[[ 76 -25 -84]
 [-69  69  89]]
->
[76 69]

[[ 36  57 -18]
 [ 38 -15 -43]
 [-73  50  86]
 [ 47  -1 -47]]
->
[ 36 -15  86]

[[-51  18  80 -21]
 [ 73  -8  41  47]
 [ 78 -32 -20 -29]]
->
[-51  -8 -20]

[[ 16 -44 -63  27]
 [-42 -52 -43 -44]
 [ 70  73  69  69]]
->
[ 16 -52  69]

[[ 68  71]
 [-41  59]]
->
[68 59]

[[-23 -73]
 [-44 -55]
 [ 23  26]
 [-34   1]]
->
[-23 -55]
---
[[-30 -43  64  48  60  50  60 -54  68  67  54]
 [ 33  52 -35 -40 -32 -41 -33  43 -37 -37 -44]
 [ 19  26 -21 -16 -20 -16 -20  30 -23 -22 -18]
 [ 21  26 -28 -16 -26 -16 -26  37 -30 -29 -18]]
->
[[-18 -29 -30  37 -26 -16 -26 -16 -28  26  21]
 [-18 -22 -23  30 -20 -16 -20 -16 -21  26  19]
 [-44 -37 -37  43 -33 -41 -32 -40 -35  52  33]
 [ 54  67  68 -54  60  50  60  48  64 -43 -30]]

[[ 54  51  59 -63]
 [-19 -52  73 -17]
 [-39 -18  73  57]
 [-68 -62  23  26]
 [-61  70 -72 -69]
 [-11 -53 -70 -23]
 [-34 -64  39 -73]
 [ 42 -32  51  24]
 [ 21 -51 -68 -37]
 [-29  46 -42  30]]
->
[[ 30 -42  46 -29]
 [-37 -68 -51  21]
 [ 24  51 -32  42]
 [-73  39 -64 -34]
 [-23 -70 -53 -11]
 [-69 -72  70 -61]
 [ 26  23 -62 -68]
 [ 57  73 -18 -39]
 [-17  73 -52 -19]
 [-63  59  51  54]]

[[  1 -65 -80  71   1 -24   1  84  12 -74  66]
 [ 58 -44 -53  51  59 -36  63  60 -34 -49  48]
 [-66  23  27  -9 -64  35 -72 -11  64  25  -9]]
->
[[ -9  25  64 -11 -72  35 -64  -9  27  23 -66]
 [ 48 -49 -34  60  63 -36  59  51 -53 -44  58]
 [ 66 -74  12  84   1 -24   1  71 -80 -65   1]]

[[-31 -57  41 -64 -37  56  49 -29 -38 -37]
 [ 61 -25 -13 -27  74  29 -66  57  77 -10]
 [ 32  46 -25  49  37 -26 -28  30  39  32]
 [-22  49  -1  51 -28 -27  39 -21 -29  30]
 [-22 -14  22 -17 -27  22  39 -21 -28  -9]
 [-44  50   9  50 -55 -27  67 -42 -57  29]
 [ 32  45 -24  49  37 -26 -28  30  38  32]]
->
[[ 32  38  30 -28 -26  37  49 -24  45  32]
 [ 29 -57 -42  67 -27 -55  50   9  50 -44]
 [ -9 -28 -21  39  22 -27 -17  22 -14 -22]
 [ 30 -29 -21  39 -27 -28  51  -1  49 -22]
 [ 32  39  30 -28 -26  37  49 -25  46  32]
 [-10  77  57 -66  29  74 -27 -13 -25  61]
 [-37 -38 -29  49  56 -37 -64  41 -57 -31]]

[[  0  -6 -20 -59 -57 -16 -17  -3]
 [-33  55 -32  -4  20 -48  46  83]
 [-10  -2 -26 -57 -53 -10 -26  -6]
 [  8  18  25  66  50  17  28   4]
 [-12  -8 -29 -67 -49 -13 -18 -14]
 [ -6  -5 -21 -66 -57 -15 -14 -11]
 [-31  66 -33 -10  20 -46  50  91]
 [  8   4  26  57  64  18  21  10]
 [ -7 -11 -24 -63 -55 -14 -16  -7]]
->
[[ -7 -16 -14 -55 -63 -24 -11  -7]
 [ 10  21  18  64  57  26   4   8]
 [ 91  50 -46  20 -10 -33  66 -31]
 [-11 -14 -15 -57 -66 -21  -5  -6]
 [-14 -18 -13 -49 -67 -29  -8 -12]
 [  4  28  17  50  66  25  18   8]
 [ -6 -26 -10 -53 -57 -26  -2 -10]
 [ 83  46 -48  20  -4 -32  55 -33]
 [ -3 -17 -16 -57 -59 -20  -6   0]]

[[ 34 -29  45]
 [ 42  72  85]
 [ 33  79  72]
 [ 41 -36  50]
 [ -6  76  19]
 [-67  38 -74]]
->
[[-74  38 -67]
 [ 19  76  -6]
 [ 50 -36  41]
 [ 72  79  33]
 [ 85  72  42]
 [ 45 -29  34]]
